[[ 2  0]
 [-2 -1]
 [-2  0]
 [ 0  0]
 [ 1  0]
 [41 26]]
:
[[41  1  0 -2 -2  2]
 [26  0  0  0 -1  0]]

[[  0   3  -3  -1  -1   1   0  -8   5 -10   1   2  41  -4  -5 -10]
 [ -1   0   3  -1  -2   0   0   3   4 -21   0   1   5   4   2   7]
 [ -1  -2  -2  -1  -2  -1   0  26  -6 -23   0  -2 -29  -2  15  -2]
 [  0   1   3   1   1   0   0 -15   3  14   0   1   9   4  -9   7]]
:
[[  0  -1  -1   0]
 [  1  -2   0   3]
 [  3  -2   3  -3]
 [  1  -1  -1  -1]
 [  1  -2  -2  -1]
 [  0  -1   0   1]
 [  0   0   0   0]
 [-15  26   3  -8]
 [  3  -6   4   5]
 [ 14 -23 -21 -10]
 [  0   0   0   1]
 [  1  -2   1   2]
 [  9 -29   5  41]
 [  4  -2   4  -4]
 [ -9  15   2  -5]
 [  7  -2   7 -10]]

[[ 14  -3   4  -5  -8 -12  -7   1   4 -10  10  16  -2  -4   4]
 [ -7   2   8   6  -8   9 -19   0   7 -19  -5   1  -4  -1  14]
 [-12   2  -8   0  -9   2  -3  -7   7  -7  -8  -5  -6  12  12]
 [  3  13 -23  41  -6   9  -7  30  -3   9  21   1  24   3  -7]]
:
[[  3 -12  -7  14]
 [ 13   2   2  -3]
 [-23  -8   8   4]
 [ 41   0   6  -5]
 [ -6  -9  -8  -8]
 [  9   2   9 -12]
 [ -7  -3 -19  -7]
 [ 30  -7   0   1]
 [ -3   7   7   4]
 [  9  -7 -19 -10]
 [ 21  -8  -5  10]
 [  1  -5   1  16]
 [ 24  -6  -4  -2]
 [  3  12  -1  -4]
 [ -7  12  14   4]]

[[ 3 13  2  3  7 18]
 [12  7 14 28  4  3]
 [ 6  9  2  6 11  5]
 [18 11  5  8 28 10]
 [29 12 54 13 12  6]
 [17 10  3 12  4  1]
 [ 3 12  4  7  1  5]
 [ 5 11  4  7 10  9]
 [ 8 12 11  7  1  5]]
:
[[ 8  5  3 17 29 18  6 12  3]
 [12 11 12 10 12 11  9  7 13]
 [11  4  4  3 54  5  2 14  2]
 [ 7  7  7 12 13  8  6 28  3]
 [ 1 10  1  4 12 28 11  4  7]
 [ 5  9  5  1  6 10  5  3 18]]

[[ 17   2 -13 -21 -42]
 [ 17 -37  26 -14  21]]
:
[[ 17  17]
 [-37   2]
 [ 26 -13]
 [-14 -21]
 [ 21 -42]]

[[-14  -1  -2   1   0  30 -10 -19   0  -1   0 -18  17 -33 -26]
 [ 11  -1  -3  -2   0  19   3 -44   0  -1 -37  14  11  28  24]]
:
[[ 11 -14]
 [ -1  -1]
 [ -3  -2]
 [ -2   1]
 [  0   0]
 [ 19  30]
 [  3 -10]
 [-44 -19]
 [  0   0]
 [ -1  -1]
 [-37   0]
 [ 14 -18]
 [ 11  17]
 [ 28 -33]
 [ 24 -26]]

[[ 10 -32  14  22 -30]
 [ 13 -15  15   2 -15]
 [ 14 -31  18  17 -29]
 [ 49 -13  53 -42 -17]
 [ -1  14  -3 -13  13]
 [-14  -6 -14  23  -4]
 [-12   9 -13   3   9]]
:
[[-12 -14  -1  49  14  13  10]
 [  9  -6  14 -13 -31 -15 -32]
 [-13 -14  -3  53  18  15  14]
 [  3  23 -13 -42  17   2  22]
 [  9  -4  13 -17 -29 -15 -30]]

[[ -5  18  -1  10   8  -5  -3]
 [  0  11 -20   7 -32   0   2]
 [-17  -1   6 -27   1  -3   3]
 [ -1  12  39   0 -12  10   3]
 [-11 -24  21   8 -10   6   3]
 [-23 -14 -15  18  16   8   5]]
:
[[-23 -11  -1 -17   0  -5]
 [-14 -24  12  -1  11  18]
 [-15  21  39   6 -20  -1]
 [ 18   8   0 -27   7  10]
 [ 16 -10 -12   1 -32   8]
 [  8   6  10  -3   0  -5]
 [  5   3   3   3   2  -3]]

[[ -2  -6   5  -7 -11  10 -12  23   5 -20   3   9]
 [-12 -16  21 -14  25  27 -30  20   7 -16  13   7]
 [  8   5  12 -13 -21 -23  17 -25 -19 -45 -14 -11]
 [  6   7  -9   5  12  13   7   5  -6   2  -3  -4]
 [  0  -1  12 -12   0   7  10 -16 -12  -5 -13 -15]]
:
[[  0   6   8 -12  -2]
 [ -1   7   5 -16  -6]
 [ 12  -9  12  21   5]
 [-12   5 -13 -14  -7]
 [  0  12 -21  25 -11]
 [  7  13 -23  27  10]
 [ 10   7  17 -30 -12]
 [-16   5 -25  20  23]
 [-12  -6 -19   7   5]
 [ -5   2 -45 -16 -20]
 [-13  -3 -14  13   3]
 [-15  -4 -11   7   9]]
---
[[  8  -5 -18   2 -24 -22 -18  23   4 -28 -22   7]
 [  5 -13 -15 -15  15 -48 -26 -23 -12   1  10   4]
 [  4   2  10   5  -1  19  12   3   5  17   2  -4]
 [  4  -5 -13  -2 -10  -9  21 -16   1  15   6  -1]
 [ 10   0  23  11   4  22 -11  20 -18   6  15   7]
 [-13  10  -2   9  24 -14 -22 -11  13   7  -8  -9]]
:
[[  8 -18 -24 -18   4 -22]
 [  5 -15  15 -26 -12  10]
 [  4  10  -1  12   5   2]
 [  4 -13 -10  21   1   6]
 [ 10  23   4 -11 -18  15]
 [-13  -2  24 -22  13  -8]]

[[ 34  33]
 [-14   6]
 [  4  32]
 [-20 -51]
 [ 25   0]
 [-15 -30]
 [-31 -16]
 [-31   3]
 [ -2 -16]
 [ 18  -2]
 [ 12  28]
 [ 26  27]]
:
[[ 34]
 [-14]
 [  4]
 [-20]
 [ 25]
 [-15]
 [-31]
 [-31]
 [ -2]
 [ 18]
 [ 12]
 [ 26]]

[[ -5 -11  -9  13 -41  12   1]
 [ -5  -4  -6  11 -38  -2   9]
 [  1  13   2  -3 -16   3   4]
 [  3 -17   1  -7  -9  12 -20]
 [ -2  20  -1   3 -28   4  14]
 [ -6  -6  -8  15 -43  -7  12]
 [  7  13   8 -19   7  23 -16]
 [  2  12   3  -7 -12  13  -3]]
:
[[ -5  -9 -41   1]
 [ -5  -6 -38   9]
 [  1   2 -16   4]
 [  3   1  -9 -20]
 [ -2  -1 -28  14]
 [ -6  -8 -43  12]
 [  7   8   7 -16]
 [  2   3 -12  -3]]

[[ 16 -18 -45]
 [ 14  19   9]
 [ -4   8 -17]
 [ -4  -1 -44]
 [ 21 -30 -39]]
:
[[ 16 -45]
 [ 14   9]
 [ -4 -17]
 [ -4 -44]
 [ 21 -39]]

[[ -5   4 -13]
 [-13 -43  27]
 [  0   0  -1]
 [  0   0  -3]
 [ 25 -18 -42]
 [-15   8  -8]
 [ 11   9   8]]
:
[[ -5 -13]
 [-13  27]
 [  0  -1]
 [  0  -3]
 [ 25 -42]
 [-15  -8]
 [ 11   8]]

[[-18  -2  40  49]
 [-14 -30  22  53]
 [ -8  45  38 -26]]
:
[[-18  40]
 [-14  22]
 [ -8  38]]

[[ 23   3 -23  12 -12 -32  -6  47]
 [  6   6  -8   6   5   9 -11  27]
 [ 20  -7 -18   6  -2 -10  -7  39]
 [ -3   0   0  -1   4   6  -2   0]
 [  6  -2  -3  -1  -9 -20   9   3]
 [ -6  -7   5  -4  -5 -17  15 -21]
 [ -6   2   4  -3   6  13  -2  -6]
 [ -5   2   3  -4  11  20  -9  -2]
 [-14  -1  15 -10  13  26  -4 -29]]
:
[[ 23 -23 -12  -6]
 [  6  -8   5 -11]
 [ 20 -18  -2  -7]
 [ -3   0   4  -2]
 [  6  -3  -9   9]
 [ -6   5  -5  15]
 [ -6   4   6  -2]
 [ -5   3  11  -9]
 [-14  15  13  -4]]
